[[-0.60  7.07 -1.92 -3.10  1.52]
 [-1.04  6.54 -2.26 -3.46  1.12]
 [-0.31  7.44 -1.66 -2.77  1.77]]
|
[[-0.60  7.07]
 [-1.04  6.54]
 [-0.31  7.44]]

[[-4.07  6.32 -3.84]
 [-4.79 -1.02 -4.37]
 [-1.64  0.99  0.51]
 [ 3.77  0.84  1.17]]
|
[[-4.07  6.32]
 [-4.79 -1.02]
 [-1.64  0.99]]

[[-4.80 -4.91]
 [-8.21 -3.10]
 [ 5.61  2.58]
 [ 6.28  3.57]]
|
[[-4.80 -4.91]
 [-8.21 -3.10]
 [ 5.61  2.58]]

[[-4.58  4.18 -8.20]
 [ 6.09 -2.97  7.97]
 [-2.98  3.77 -4.38]
 [ 1.63 -1.11  0.26]
 [-3.43 -0.89 -5.93]]
|
[[-4.58  4.18]
 [ 6.09 -2.97]
 [-2.98  3.77]]

[[ 2.44 -6.02  0.97  3.25 -5.12]
 [-0.08  2.18  0.76 -2.96  0.79]
 [-1.58 -1.28 -1.11 -0.25  0.31]
 [-1.75  0.45 -1.67  0.48  1.31]
 [-0.69  3.50  0.22 -1.12  3.73]]
|
[[ 2.44 -6.02]
 [-0.08  2.18]
 [-1.58 -1.28]]

[[-3.20  2.71]
 [ 0.57 -1.83]
 [-3.07  3.62]
 [ 5.09 -6.21]
 [-4.34  2.99]]
|
[[-3.20  2.71]
 [ 0.57 -1.83]
 [-3.07  3.62]]

[[-0.34  1.59 -1.32 -1.29]
 [-1.63  0.85  2.16  0.42]
 [ 1.31  0.36  1.75  0.17]
 [ 6.94 -5.83  2.88 -4.08]
 [-1.81  0.26 -0.67 -2.88]]
|
[[-0.34  1.59]
 [-1.63  0.85]
 [ 1.31  0.36]]

[[-3.13  1.41]
 [ 4.69 -3.04]
 [-2.79  7.20]
 [ 0.69  6.21]]
|
[[-3.13  1.41]
 [ 4.69 -3.04]
 [-2.79  7.20]]

[[ 2.51 -0.63  0.75  0.54  0.91]
 [ 2.57 -5.71 -5.29 -0.71 -0.35]
 [ 2.53 -1.91  2.76  1.46  8.05]
 [-2.52  0.03  1.59 -1.20  4.46]
 [ 0.61  0.95 -1.59 -0.78 -5.99]]
|
[[ 2.51 -0.63]
 [ 2.57 -5.71]
 [ 2.53 -1.91]]
---
[[-6.72  3.85 -4.96  7.88]
 [ 4.47 -0.09 -1.07 -5.31]
 [-2.89  4.63 -5.61  3.50]
 [-5.82  2.65 -3.76  6.53]]
|
[[-0.09 -1.07]
 [ 4.63 -5.61]]

[[ 0.12 -0.17 -0.29 -7.37 -0.67]
 [-0.06 -0.05 -0.31 -6.02 -0.41]
 [ 0.14  0.00  0.16  1.61 -1.52]
 [ 0.02  0.15  0.11 -0.96 -0.32]
 [ 0.01 -0.04  0.17  0.50 -2.79]]
|
[[-0.05 -0.31]
 [ 0.00  0.16]]

[[ 2.48 -2.94  3.82]
 [-2.90 -5.99 -3.61]
 [-0.12  2.56 -0.05]]
|
[[-5.99 -3.61]
 [ 2.56 -0.05]]

[[ 1.64  5.80 -4.78  3.55  2.86]
 [ 6.10 -7.56  8.37 -8.05 -5.88]
 [ 2.19  6.34 -7.95  5.25  5.57]]
|
[[-7.56  8.37]
 [ 6.34 -7.95]]

[[-2.61 -0.60 -0.98  6.05]
 [ 2.63  1.40  3.88 -3.78]
 [-2.86 -1.44 -3.93  4.36]
 [-2.08 -1.69 -5.18  1.30]]
|
[[ 1.40  3.88]
 [-1.44 -3.93]]

[[-1.35 -5.26 -2.75 -3.46]
 [ 6.96  0.62  0.39 -4.73]
 [-5.02 -6.03  2.62  4.54]
 [-4.32 -4.56  1.84  0.76]
 [-1.88  1.76 -6.17  0.22]]
|
[[ 0.62  0.39]
 [-6.03  2.62]]

[[-2.18 -4.44  4.24]
 [ 4.41 -1.98 -6.76]
 [ 0.69 -1.02  1.33]
 [-2.12 -5.27 -1.99]
 [-7.41  0.93  5.76]]
|
[[-1.98 -6.76]
 [-1.02  1.33]]
---
[[-1.95 -1.03 -0.89]
 [-5.84 -3.94  1.35]
 [-6.34 -3.80  1.01]
 [-4.66 -4.13  1.27]]
|
[[-5.84 -3.94  1.35]
 [-6.34 -3.80  1.01]]

[[-5.17 -1.76  5.12 -7.26 -1.40]
 [ 6.28 -0.23 -3.43 -3.10 -3.73]
 [-0.70 -4.55 -5.76  1.57 -6.17]
 [ 8.19  2.21 -5.60  7.57 -5.63]
 [-0.03  3.67  4.18  8.16 -8.12]]
|
[[ 6.28 -0.23 -3.43]
 [-0.70 -4.55 -5.76]]

[[ 5.16  5.49 -0.95 -5.93]
 [ 0.70 -4.37  3.16 -1.19]
 [ 1.20 -2.88  8.20 -0.40]
 [-2.65  2.16 -5.44  2.01]
 [ 0.34  2.04  0.69 -0.48]]
|
[[ 0.70 -4.37  3.16]
 [ 1.20 -2.88  8.20]]

[[ 1.29  4.85 -6.50 -2.66 -2.60]
 [ 5.50 -0.37  4.93 -5.41 -1.89]
 [ 1.12  0.16  6.01  0.47  3.06]
 [ 1.05 -3.21  0.64 -1.62  0.49]
 [ 0.99 -1.06  5.15  0.12  2.11]]
|
[[ 5.50 -0.37  4.93]
 [ 1.12  0.16  6.01]]

[[-4.30  6.94 -3.01  3.57 -4.18]
 [-1.36  4.42  0.02  1.47 -5.20]
 [-2.47  6.01 -0.89  1.92 -5.87]
 [-4.07  0.96 -4.54  3.06  3.72]
 [-0.38  6.34  3.00  4.43  7.49]]
|
[[-1.36  4.42  0.02]
 [-2.47  6.01 -0.89]]

[[ 0.04 -0.29 -0.14]
 [-0.19 -0.14 -0.19]
 [ 0.48  7.82 -2.16]
 [ 0.00 -0.17 -0.16]]
|
[[-0.19 -0.14 -0.19]
 [ 0.48  7.82 -2.16]]

[[ 2.76 -3.06  3.86  6.97]
 [ 0.82  1.64  0.69  1.34]
 [-1.40  1.95 -1.88 -0.18]
 [ 0.86  0.93  0.87  2.14]
 [ 0.20  1.86 -0.25 -3.29]]
|
[[ 0.82  1.64  0.69]
 [-1.40  1.95 -1.88]]
